In the rows, 128 means zero.
One turn moves every row onto another: examples first, then more rows asked:
toged: [143 116 129  87 137 130 114 124 136 133 124 124 130 102 106  98 175 131
  86 145 123 152 147  96 135 145 134 103 119  97 125  94 121 156  95 153
 115  94 120 137 126 157 102 130 120 140 150 133 135 140 123 125 126 100
 145  96 128 124 140]
nufil: [134 103 134 118 156 120 129 135 125 147 168 144 139  94 105 127 143 116
 132 131 107 185 133 113 160 129 125 155 130 103 128 110 134 149 109 145
 110 126 128 115 131 102 132 144 109 148 145 137 137 100 101 103  89  97
 111 152 143 108 120]
rig: [107 145 131 100 115 141 143 111 153 155  99 140 110  84 136 155 137 121
 110 123 108 132 136 112 143 140 137 136 100 153 121 115 127 143 126 143
  95 127 148 159 126 145 114 103 113 106 126 115 157 131 166  86  91 107
 128 100 126 140 129]
Pelot: [139 146 122  99 143 101 134 138 164 123 120 121 130 114 103 107 167 125
 118 139 127 153 103  88 130 141 121 101 101 110 110 102 128 167 100 130
 129  91 136 128 127 151 113 112 137 144 117 125 146 117 121 114 129 101
 107 109 140 121 108]
bof: [135 103 134 117 156 123 135 135 125 146 167 138 137 107 112 128 151 111
 130 136  94 188 138 114 160 126 126 159 119  98 128 109 139 154 109 147
 118 121 124 118 129  99 128 152 108 156 147 132 138 101 100 118 100  97
 114 141 142 106 117]
Kori: [135 111 132 128 152 113 128 147 131 151 163 122 141 114 131 130 164 117
 126 128  95 166 139 102 159 119 137 162 115 101 117 125 136 146 102 148
 129 103 132  95 134 119 136 146  88 162 136 137 139 116 105 137 122 121
 105 131 149  97 106]
Viz: [ 96 127 106 122 133 107  99 111 136 146 108 122 104 102 152  96 166 130
 114 127 139 154 141 116 127 118 121 128 132 133 131 136 106 130 133 119
  98 110 143 139  98 123 118 132 141 145 147 109 131 124 132  99 119 104
 137 137 127 151 135]
Pezak: [135 153 120 104 137  96 131 125 165 127 116 124 124 118 106 122 167 118
 139 140 119 152 100  90 142 129 113 120 102 131 106 109 130 165 112 122
 136 105 146 132 119 142 122 104 137 140 105 115 144 105 117 101 117 109
  95 114 154 120 107]
Vava: [133 132 130  93 129 127 101 122 126 105 117 111 136 118 123 131 182 114
 126 109 107 168 151 122 132 115  91 143 113 119 153 121 134 122 133 144
 110 136 147 128 121 125 154 125 120 102 126 119 140 130 145 127 104 115
 120 113 139 146  91]
Giv: [106 119  98 110 147 111 125 145 145 122 132 127 137  88 123 125 143 110
 127 139  99 114 124  97 147 126 116 135 116 118 134 137  96 138 109 115
  84 119 131 119 107 145 130 119 102 138 133 150 170 133 114 119 135 109
 134 145 113 138 140]
tek: [108 123 149 138 147 133 150 119 104 161 117 124 115 108 127 142 115 133
 111 128 109 129 126 116 128 140 114 135  81 112 124 106 136 128 133 162
  97 118 138 126 129 146 129 107  89 121 144 125 178 128 121 122  90 124
 147  91 122 143 116]
zesod: [126 117 142 122 143 137 152 124 117 157 117 128 131 111 113 146 118 124
 114 153 117 137 115 112 152 152 131 142 112 128 139  89 153 148 114 141
  97 112 162 141 137 151 112 101  95 147 126 135 166 124 119 106  85 130
 135  93 168 140 111]
kom: [ 97 121 142 132 129 139 124 108 128 166 107 120 100 111 158 137 132 116
 108 124 102 146 150 122 151 144 148 179 114 130 128 112 143 136 121 146
  92 135 147 133 109 124 143 124  69 124 140 122 155 125 127  99 105 130
 145 122 143 125 154]
Zelod: [121 121 114 116 144 104 119 153 147 145 149 107 135 110 152 124 182 132
 118 121  88 141 138 105 151 106 146 158 100 115 111 136 146 136 115 158
 133 100 129  95 132 131 140 142  93 149 148 137 143 127 127 144 135 124
 108 111 149 101 103]
miku: [103 144 153 120 148 118 148 117 151 173 126 129 114  94 146 123 132 140
  94 133 121 149 127 108 137 145 133 160 118 134 113 104 156 158 134 162
 101 107 166 140 121 150 104 100 107 138 155  89 136 119 141 117 116 103
 127 123 167 115 138]
Fuf: [103 153 126 102 115 133 133 119 162 158 101 132 111  84 143 144 149 126
 113 123 105 127 142 109 132 133 139 140  98 153 117 130 118 136 133 149
  94 129 147 153 126 146 119 104 112 108 132 113 147 131 170  96  99 106
 128 103 123 145 130]
kena: [123 124 108  98 136 118 109 140 135 104 120 120 141  95 129 136 154 105
 144 118 100 124 130 102 148 124  98 139 112 109 151 131 101 123 115 127
  97 124 132 117 115 138 146 120 108 125 119 153 171 136 122 125 118 111
 125 133 111 145 114]
Tige: [103 123 107 117 120 119 101 129 132 163 138 129 135  79 162 122 175 122
 114 124 112 162 159 123 151 116 142 164 146 140 142 135 119 136 130 130
  95 104 149 128 118 123 107 137 131 164 159 123 125 126 152 111 117 114
 129 133 142 139 115]
bopi: [137 121 138  85 132 133 117 127 149 136 125 123 138 108 112 101 174 136
  85 139 125 156 143  95 132 138 138 105 122  98 122  99 122 159 100 152
 115  95 119 131 130 163 108 128 116 140 155 135 134 138 123 125 130  99
 154  96 125 128 138]
lol: [118 116 103 108 141 123 125 136 140 121 125 125 135  91 127 130 141 104
 140 128  99 113 126  99 151 125 106 140 115 116 138 140  96 139 107 120
  87 122 132 121 110 148 134 121 101 139 128 159 172 136 110 117 130 100
 134 141 110 134 136]
Venug: [126 121 141 121 140 136 151 120 126 158 113 124 129 106 114 155 120 121
 114 143 120 142 118 118 152 153 127 139 107 128 138  83 151 154 118 139
  92 111 165 141 135 158 109  94  96 137 122 137 165 119 119 105  84 126
 132  84 159 136 118]
nasun: [113 107 111 110 122 124  88 116 133 159 135 122 132  84 156 110 177 122
 103 123 121 160 169 115 156 126 147 150 152 130 143 131 121 133 122 140
  94 108 143 133 115 127 115 143 118 155 169 132 124 135 153 112 115 114
 141 135 140 132 128]
Sutop: [100 146 145 121 151 115 144 116 154 169 128 127 112  96 147 118 132 136
  90 137 116 151 124 103 141 141 139 159 119 132 109 111 144 152 125 155
 103 105 170 144 121 156 107 100 112 138 158  93 124 117 138 111 122 105
 132 124 169 113 146]
feb: [129 109 133 112 148 130 131 123 124 150 163 148 127  96 106 131 147 111
 131 135 108 193 134 111 155 127 117 154 133 102 130 113 123 155 109 142
 113 128 124 128 126 104 122 143 113 148 143 128 135 102 102  88  91 104
 118 155 142 112 128]
naz: [139 123 125  90 135 128 106 132 114  99 121 109 137 112 116 133 168 116
 132 107 105 145 149 117 134 109  86 141 107 113 161 122 120 120 126 130
 107 137 138 128 119 129 149 120 110 106 126 132 155 134 131 128 110 120
 122 118 126 145 105]
kizek: [141 122 125  80 139 128 122 139 151 126 117 128 138 107 101 104 174 134
  94 150 132 158 121  90 136 140 126  98 109  94 117  94 126 167 103 142
 125  97 125 131 124 161 113 118 129 140 137 132 133 128 123 122 116 105
 138  95 129 122 129]
vekap: [127 122 122 125 146 109 128 152 141 148 156 117 137 110 142 120 182 125
 117 129  88 158 138 104 154 110 143 164 105 103 106 126 146 149 109 157
 126 104 134  91 137 133 134 134  94 155 150 136 149 121 118 142 130 121
 100 128 140  99 100]
Nagul: [109 145 149 121 145 125 151 113 142 172 121 133 112 107 141 125 133 148
  91 133 118 149 124 110 135 140 134 164 115 131 110 103 151 155 134 170
 104 105 167 141 116 152 110 107 110 136 156  86 127 122 144 122 109 105
 126 113 167 113 138]
todis: [113 137 126 116 128 109  93 119 133 165 138 117 118 108 134 102 186 125
 102 135 125 186 141 119 131 121 132 137 131 144 118 117 131 140 126 130
 107 103 158 140 126 127 114 140 123 139 137 104 105 100 153  91 126 122
 126 103 150 146 109]
kose: [133 133 123  96 128 119  97 128 122  99 116 108 138 114 109 127 171 113
 126 107 110 152 151 116 133 116  95 139 109 116 156 118 127 116 133 132
 107 134 142 116 120 128 148 124 113 102 121 126 152 132 140 126 105 112
 121 117 134 146  93]
lele: [120 124 138 121 126 139 149 107 122 167 103 132 125 117 137 158 126 138
 126 119 113 137 144 113 151 145 140 145  92 119 135  97 162 139 132 162
 117 110 137 122 125 136 118 114 112 144 144 125 172 133 117 133  65 110
 122 103 161 110 106]
vovum: [114 119 101 105 147 119 117 142 148 112 128 122 140  96 126 133 145 105
 142 132 108 120 132 102 148 117 106 145 117 109 142 137 101 129 112 121
  86 116 138 118 116 141 139 118 100 129 124 155 173 137 107 120 130 105
 125 140 110 136 133]
Zut: [136  98 138 112 149 127 131 124 121 150 156 156 125  95 105 124 150 107
 128 132 102 186 130 118 158 126 116 150 129 100 127 112 126 154 118 141
 116 129 126 129 126 100 124 143 113 148 148 130 138 104 106  94  91 105
 112 155 144 120 126]
lef: [106 133 148 131 151 131 147 127 102 155 123 126 114 109 127 139 111 139
 116 139 106 123 125 114 125 138 122 130  85 120 121 105 140 128 129 159
 103 113 139 124 132 144 127 112  95 124 139 121 176 136 116 119  88 119
 150  90 126 144 107]
Kulit: [100 128 140 127 123 142 127 111 133 167 109 118 102 116 162 136 138 118
 106 119 110 141 155 119 149 141 146 184 110 131 125 118 139 132 120 142
  89 138 150 127 112 122 142 125  72 123 130 121 157 125 124  97 103 123
 142 130 157 122 151]
zana: [144 119 135  89 136 125 116 136 148 134 125 124 136 102 102  99 170 137
  90 142 131 158 130  84 135 133 138  94 113  98 113  91 122 154 102 147
 114  96 123 128 131 164 110 122 118 141 141 136 139 131 127 124 125  98
 143  99 132 129 129]
neki: [101 117 134 133 120 132 126 109 141 170 107 118 101 108 165 136 140 110
 115 118 103 147 157 119 158 142 148 182 117 138 124 121 140 137 122 139
  94 140 148 128 112 115 150 124  81 127 135 123 151 117 125  89 109 120
 136 129 161 123 146]
sivip: [117 121 138 123 124 137 145 117 124 158 104 136 126 119 137 157 122 137
 128 125 115 135 139 114 148 145 142 142  99 123 135  99 163 137 135 157
 121 114 139 124 122 133 128 120 109 146 139 128 177 138 119 133  62 111
 128 105 158 119 101]
fufop: [140 133 125  87 129 131  99 125 122 103 125 118 143 122 124 129 174 118
 126 113 109 167 150 132 129 122  95 138 110 117 148 111 128 117 143 139
 109 131 152 129 115 128 156 124 119 106 125 123 142 128 139 130 108 119
 118 107 134 142 100]
gifog: [ 96 128 118 117 125 113  97 110 132 150 114 138 108  94 132 106 159 119
 122 125 134 160 141 118 127 121 117 122 130 132 127 130 103 136 137 122
  95 114 139 139 102 117 120 137 141 135 145 110 131 122 143  80 110  96
 141 148 124 154 139]
gok: [129 151 115 108 136  92 130 136 170 126 118 126 117 119 110 127 170 114
 138 144 117 154 107  96 148 128 123 125 104 128 113 111 131 163 114 115
 131 107 149 131 115 132 119 108 139 141 103 120 152 103 117 101 120 108
  91 119 163 118 108]
Risil: [105 132 118 127 127 102 103 129 139 172 132 123 110 101 139 108 188 119
 104 141 127 173 143 120 138 124 143 126 129 145 111 127 129 153 121 120
 113 106 147 133 124 125 110 143 122 145 135 118 111  99 142  80 126 131
 132 109 138 148 117]
kog: [130 119 125 122 146 114 125 143 144 144 151 112 139 114 150 124 180 128
 116 124  86 153 138 103 151 120 143 162 101 113 112 132 146 145 111 157
 129  95 130  95 134 134 141 135  92 154 150 134 144 124 124 143 134 124
 116 113 145  90 102]
vadap: [ 98 152 126  99 117 136 137 115 155 167 102 137 113  84 138 147 144 128
 107 128 112 130 136 107 146 143 135 139  98 151 121 124 123 135 127 154
  95 131 149 159 130 146 120 105 108 107 123 113 157 125 168  92  93 102
 132 103 122 140 129]
pev: [124 152 113  99 135  97 130 134 166 125 114 122 122 115 105 121 173 113
 129 138 124 149 108  85 142 131 119 113 102 128 107 104 132 162 106 124
 131  96 133 128 119 141 115 114 136 135 107 124 145 111 112 106 123 103
  93 115 152 119 106]

tek goes to lele
pev goes to vovum
rig goes to kom
Where do these go?
Fuf goes to neki
kog goes to Pezak
Tige goes to Risil
bof goes to kizek
bopi goes to Vava
zana goes to kose
Pelot goes to kena
Zut goes to toged
gok goes to Giv
Kulit goes to miku
sivip goes to zesod
nasun goes to todis

One turn moves every row onto another: examples first, then more rows asked:
luni: [150  92 126 138 116 114 123 166 140 146 127 129 140 148 145 157 112 129
 143 117 149 148]
giva: [131 104 124 105 116  96 126 119 127 132 154 150 143  96  80 122 110 169
 115 128 143 139]
Dib: [129 125 137 115 128 108 132 114 149 126 136 149 137  84  82 116 108 150
 122 139 144 136]
lidi: [143  86 136 141 116 112 122 164 130 150 135 133 156 144 140 155 112 132
 140 111 142 158]
lekep: [125  99  97 127 109  96 127 112 135 127 136 139 130 104  94 129 116 176
 120 123 130 150]
sudis: [128 102 125 112 115  96 132 120 127 139 152 151 143  90  80 122 108 170
 120 127 140 145]
ronen: [100 122 112 134 111 110 150 134 124 137 122 134 149 129 128 109 143 148
 131 127 177 150]
Dosi: [129 127 135 110 129 110 127 117 152 122 139 146 139  86  85 123 101 150
 119 139 143 133]
sepo: [113 127 116 137 125 130 153 132 118 134 123 122 142 123 122 114 139 152
 147 139 172 152]
Kobir: [126  97 109 120 108  94 132 117 131 141 146 145 136  98  87 126 109 177
 121 121 138 149]
Difid: [125 126 106 133 120 109 126 107 161 119 120 134 125  97  97 127 106 157
 125 134 130 141]
naku: [141  84 146 145 122 119 123 161 128 149 143 136 165 141 127 152 126 128
 133 128 135 162]
ripor: [157  94 152 121 136 124 122 155 143 116 121 160 138 142 131 140 138 116
 137 134 149 145]
vige: [155  92 150 123 131 115 121 154 149 122 126 161 140 143 123 147 142 108
 131 135 144 141]
Beke: [112 105 152 122 138 112 133 157 113 134 102 142 132 114 143 122 134 171
 127 119 172 128]
nase: [159  95 127 126 126 119 123 161 154 137 125 139 126 149 130 165 120 120
 139 127 148 141]
Kadu: [131 115 138 110 123 102 132 117 136 133 149 153 145  85  78 118 107 158
 122 134 142 141]
nud: [153  92 125 135 123 120 124 164 145 147 131 130 138 147 131 167 114 129
 140 124 145 151]
doda: [128 132 122 122 127 112 127 112 162 119 126 137 132  90  93 125 102 149
 122 139 136 135]
Sugi: [146  87 134 142 120 118 123 163 134 153 141 130 153 144 131 164 116 132
 139 124 138 159]
karir: [127 102 150 127 148 116 140 148 104 131 105 140 122 108 139 130 135 173
 152 108 147 131]
leso: [129  97 111 115 109  94 126 116 125 133 149 145 139 101  86 125 116 175
 116 124 137 147]
vitid: [157  96 126 130 123 118 122 163 147 133 120 137 129 151 143 153 118 123
 143 128 155 139]
mes: [126 102 148 126 150 114 147 147 114 132 106 148 126 106 141 131 124 166
 156 102 133 129]
fanu: [116 114 125  91 132 106 163 131 138 135 134 180 145 124 115 138 120 138
 147  91 147 143]
lote: [126 125 109 133 118 106 128 107 162 122 119 139 119  92  96 125 111 158
 123 136 139 140]
Kule: [128 120 130  95 146 123 166 130 132 135 134 168 135 116 110 142 116 142
 165 100 141 145]
Dat: [149  86 157 130 129 113 121 154 138 126 132 158 156 140 120 142 146 112
 128 134 140 153]
Vas: [159  96 136 121 130 116 123 159 156 126 122 154 127 149 126 155 132 113
 135 132 149 137]
famo: [111 106 144 117 141 104 149 159 134 131 103 167 137 111 151 132 111 159
 137  99 140 124]
Rol: [123 101  97 129 106  95 130 114 140 136 134 142 125 100  94 129 110 177
 122 120 137 152]
senif: [100 113 119 103 115  92 157 135 140 137 130 175 151 130 122 126 128 138
 131  93 158 145]
nifu: [162  97 138 125 130 123 123 160 150 120 118 148 128 147 138 147 130 118
 142 135 155 138]
bogib: [ 94 115 113 120 108  95 151 133 133 135 125 156 154 133 129 115 138 141
 124 108 171 147]
Fot: [125 113  96 133 111 101 129 110 154 128 123 136 119 100  99 130 111 168
 122 127 137 146]
tomef: [127 129 123 127 143 144 159 132 118 134 124 129 133 118 115 125 132 154
 164 135 161 152]
vare: [124 112  96 136 114 102 127 109 150 123 126 134 126 101  99 130 113 169
 124 127 129 146]
gur: [130 116 135 103 122 104 126 120 139 129 150 149 144  89  80 120 104 156
 116 136 144 134]
buz: [128 129 125 124 126 110 130 112 161 121 126 146 128  86  88 120 110 149
 122 139 142 136]
biru: [140  84 152 138 123 114 120 159 124 147 137 142 167 138 135 151 124 130
 139 110 137 166]
romok: [144  83 163 132 128 119 121 155 126 134 135 156 166 137 129 144 135 123
 138 118 136 164]
ripi: [135 126 127 109 150 138 165 132 124 134 132 147 132 113 111 136 122 149
 171 121 149 149]
minek: [104 107 149 116 136 103 144 160 135 131 104 164 139 115 154 127 112 161
 124 107 159 124]
fofo: [150  89 165 126 136 122 121 153 134 122 128 163 156 138 128 139 141 116
 136 129 142 156]
Nuvo: [142  85 156 139 127 115 122 157 130 139 139 149 167 139 122 145 139 120
 129 130 135 162]
Fet: [120 103 151 125 143 116 135 153 104 132 104 137 126 112 140 126 139 172
 139 117 163 131]
nof: [103 108 149 116 134 107 135 159 125 135 103 152 138 116 148 122 123 165
 120 115 173 127]
mas: [118 102 146 122 147 108 150 153 126 131 105 160 131 108 148 134 113 163
 151  98 131 127]

ripor goes to nifu
Fet goes to Beke
sudis goes to Kadu
Where do these go?
ronen goes to bogib
Dosi goes to doda
nud goes to Sugi

